Families of rows that turns and mirrors carry onto each other, the same ones carrying the whole set onto itself: the rest of each named row's family, in list order:
5 families of 8 rows:
z_692: [-14 -13  -8 -19   4 -24   1  15  15   0   4  13  14   2   5  17   0]
z_60: [ -1  16  12 -16   1  10  -2   3   1   4   9  14  18  16   8   4 -23]
z_187: [  4 -13 -15   0   5   2  -3  -8   4  -2   8  -3 -28  -9 -13  -1  28]
z_644: [-15  -2   1  -7  -3 -26   6  15  19  -7  10   9  18   4  -5  12 -10]
z_284: [ -1   3 -10   1  18  21  -4   7   0  -4  22 -12  -3  12 -15 -12  -8]
z_595: [ -1 -15 -20  11   9  -1  -6  -2  10   3 -13  -2  -8  -8 -10   6  28]
z_137: [ 11 -14  -8 -13   7  -3 -16   0  -8   4 -17 -10  -9  -6  -2  17  17]
z_197: [ 20  10  -7   4   0  24   0 -15 -17   4   5  -3  -3   3  -9  -9  13]
z_72: [  4  -1 -15   4   6  -6  -1 -11   5  -6  -2  -1  -4  -2 -27  -8  28]
z_970: [-11  -2   6  -1  -3 -19   4  18  11  -6   8   4  22   7  11  22 -10]
z_257: [ -7   1  13   4  -9   8   7   5   6   0  21  15  21   2  23   2 -18]
z_261: [  4  -7  -9 -14 -12 -15   4  -7   0   8 -14  19   3  -5   7  19  19]
z_940: [  6  -4 -11  -1 -11 -26  10  -2  15  -2 -10  13  11   8  13  26   9]
z_809: [ -2  -1   5 -18  -1  -1  -1   9   0   8  18  14  20   6  26  11 -15]
z_638: [  2 -12 -15  10   0  -4   0 -13  13  -6  -8  -1 -14 -12 -20  -5  19]
z_443: [ 11   7  -2 -14  -4 -16   3 -19  11   5 -13  24  16   8   3   6  12]
z_79: [ 10  -2   3   1  -3  26  -4 -12 -14   6  18  -1 -20  -8   5  -9  11]
z_509: [  5   1  -3  16  -7  22  -1  -7 -10   9  -3   0 -17  -8  -6   1  23]
z_761: [ 13   5  -5  -7 -16 -23   9 -10   7   4 -11  16  12   5  10  19   6]
z_666: [  0   5  -1  -3  -7 -24   6   2  12   8  -3  20  16   6  12  21  17]
z_218: [ -8  13  -7  -1  -2  15  18  -5  11   1  28  22  -1  13  -6 -12  -7]
z_219: [  6   3  -1   7  11   9  -5   6   1  -8  31 -21 -13   7  -8  -6  -7]
z_213: [-12   7  -1 -17  10 -21  -1   7  23  -5   6  13  15  18  -8  10  -6]
z_252: [ 13 -16 -10   1   3  -6 -10  -8   6   1 -27  -2   3  -3  10  20   7]
z_21: [ 15 -13 -12  -6   9 -10 -16  -4   5   0 -22 -13   6   0   1  14   2]
z_244: [ -4  -3  -1  15   4   9  11  -3  19  -6  39   7  -4   6  13 -10 -10]
z_860: [  0   2  12  -6  -4   8  -1   5   4   4  15   9  22   4  18   0 -29]
z_78: [ -5   8  -3  11   5  14   9   1  17   5  38   9 -16  13   9  -7  -2]
z_815: [-19   2  12  -5   5 -15  -3  20  18   3  13  13  21   5  10  13  -4]
z_395: [ 11   1   5  15   9  18  -5   0   0  -8  29 -19 -16   5   6  -3  -3]
z_48: [-8  4  0 -6 -6  2 16  3  7  3 42 19 -1  6 13 -4 -3]
z_455: [  3   6  -5   8  -6   6  17 -10  15  -1  36  14  -5   8   7 -13 -10]
z_938: [ -6  -3   5  -3  12  17  -5  13  -2  -2  40  -9 -11   1   0  -8  -5]
z_140: [  1   6   2  12   9  23  -9  10  -5   2  21 -16 -20   7  -4   1   5]
z_407: [ -1 -16  -8  14   3   0  -8  -6   9 -10 -14  -8 -15 -13 -14   6  19]
z_933: [ -6   7  14  -1   2  16  -1   3  10  11  22  17  10   8  26  -1 -15]
z_701: [ 17   4   6  11 -12  20  -3 -13 -16   1   2  -8 -12 -10  -6  -6   8]
z_948: [ 10  -5  -3 -10  16  -6 -21  -5  -1  -1 -21  -6  15  -1  -9   5  12]
z_353: [ 12   2   4  21 -10  15  -1 -13  -8  -6   7  -7 -23  -8  -6   1  18]
z_411: [ 13  -9 -11  -2   9 -12 -13   0   2  12 -21  -2  11   2  12  20  16]

The rest of the family of z_455: z_644, z_638, z_761, z_219, z_21, z_860, z_701
The rest of the family of z_509: z_595, z_666, z_78, z_815, z_140, z_933, z_411
The rest of the family of z_407: z_970, z_257, z_940, z_252, z_244, z_395, z_353

